In the data rows, the value 500 means zero.
Some points, each followed by its number:
[506 508 328 494 514 501 520 397 496 621 609 620 449 417 750 446] 0
[601 516 388 475 471 500 530 611 424 571 418 411 547 509 352 468] 1
[463 547 445 559 532 498 396 483 636 490 575 571 478 364 558 397] 2
[481 610 479 616 474 580 435 333 465 302 529 535 456 504 490 454] 3
[534 647 534 479 478 508 490 552 487 440 344 412 453 535 572 356] 4
[508 681 426 568 472 483 453 475 652 521 509 559 469 487 463 538] 5
[618 439 315 571 517 517 522 581 350 538 575 516 620 398 478 432] 6
[469 575 571 579 429 543 456 478 449 358 404 422 420 534 547 437] 7
[409 447 554 558 543 518 398 457 547 350 584 528 502 443 343 502] 8
[470 607 531 449 538 499 522 550 569 433 413 448 530 565 459 542] 9
[534 460 691 575 409 485 455 529 514 398 494 495 478 540 422 463] 10
[501 481 491 475 441 511 540 402 431 490 508 422 428 441 534 570] 11
[494 368 610 653 522 474 447 445 439 416 575 607 547 502 489 360] 12
[514 406 466 482 540 488 497 410 519 603 607 553 524 393 665 456] 13
[677 608 334 569 467 531 343 515 544 437 523 550 549 489 412 327] 14
[591 517 257 432 447 521 527 569 449 669 525 499 438 401 646 494] 15
[556 562 510 602 445 501 406 545 545 500 482 537 513 529 483 436] 16
[598 568 493 540 452 490 456 661 518 468 420 461 546 524 432 450] 17
[517 439 338 664 455 550 531 349 339 475 691 629 463 357 611 465] 18
[259 477 532 393 538 471 641 512 468 626 487 467 373 485 619 731] 19
[509 395 519 550 535 485 375 420 543 363 696 595 509 334 502 379] 20
New points follow, each followed by the numbers of its five nearest points above, smallest number first.
[566 476 396 449 464 486 589 684 407 656 394 424 520 576 323 539] 1 6 9 16 17
[417 462 618 376 512 449 590 711 555 518 440 474 455 586 464 679] 9 10 11 17 19
[470 606 557 555 445 545 448 488 491 371 389 417 442 529 522 436] 3 4 7 9 16
[667 644 272 446 464 600 409 453 382 464 461 392 528 493 524 394] 1 4 6 14 15
[611 530 419 401 510 512 518 549 513 626 453 481 561 538 529 445] 1 9 15 16 17
[479 615 448 479 530 547 464 262 534 428 505 550 450 508 649 418] 0 2 3 11 13
[546 446 740 548 440 445 465 595 539 392 491 474 518 512 389 477] 8 9 10 16 17
[411 443 548 350 540 528 595 601 497 568 372 348 542 631 416 701] 1 9 11 17 19
[604 528 433 374 521 513 526 564 501 623 422 438 564 549 512 452] 1 4 9 16 17
[716 630 310 547 485 519 361 559 542 449 506 537 574 452 402 301] 1 6 14 16 17
[480 574 537 399 532 533 498 453 657 661 421 523 532 637 647 570] 5 9 11 13 16
[704 609 332 567 472 512 357 573 534 444 511 529 565 445 395 296] 1 6 14 16 17
[643 467 474 369 545 436 499 562 560 598 413 368 642 477 273 543] 1 9 11 16 17
[487 576 507 638 443 576 413 313 439 305 534 528 431 484 529 403] 3 7 8 12 16
[489 490 393 464 511 496 427 434 527 460 618 542 406 337 535 411] 0 2 11 13 20
[344 437 665 382 429 499 656 558 460 619 394 412 370 650 580 796] 7 9 10 11 19
[249 360 594 392 583 550 506 272 602 533 551 498 427 567 593 667] 8 9 11 13 19
[581 312 628 423 519 446 622 677 378 506 400 364 614 530 262 502] 1 6 9 10 17
[645 528 486 479 353 461 477 507 550 653 480 511 416 517 547 454] 5 11 15 16 17
[468 323 561 413 553 437 587 453 432 503 610 573 480 427 599 451] 0 11 12 13 20
[569 456 440 500 509 533 559 537 321 477 416 414 566 521 422 409] 1 4 6 11 17
[491 499 559 405 585 505 602 640 497 477 463 481 625 625 392 661] 1 9 10 11 17
[270 554 689 535 416 524 507 453 559 416 367 414 292 614 524 627] 7 9 10 11 19
[494 676 446 574 442 480 452 438 668 541 526 592 425 504 482 587] 2 3 5 9 16
[424 430 538 545 515 517 406 464 522 373 591 499 495 415 346 525] 3 8 10 12 20
[623 686 329 438 480 613 447 510 380 451 392 368 554 552 548 417] 1 4 7 14 17
[498 346 531 612 430 478 415 400 430 396 624 486 424 315 446 367] 8 10 11 12 20
[301 411 541 536 564 574 491 412 407 463 543 487 491 502 629 540] 7 8 11 12 13
[480 462 453 499 516 520 630 460 293 460 449 480 499 578 499 454] 1 6 7 9 11
[490 511 538 413 578 510 632 670 459 459 428 474 606 629 366 648] 1 9 10 11 17
[464 472 541 470 504 566 573 473 452 500 429 469 533 687 487 613] 7 9 10 11 16
[483 467 537 502 428 502 558 395 398 468 484 407 416 467 521 559] 3 7 9 10 11
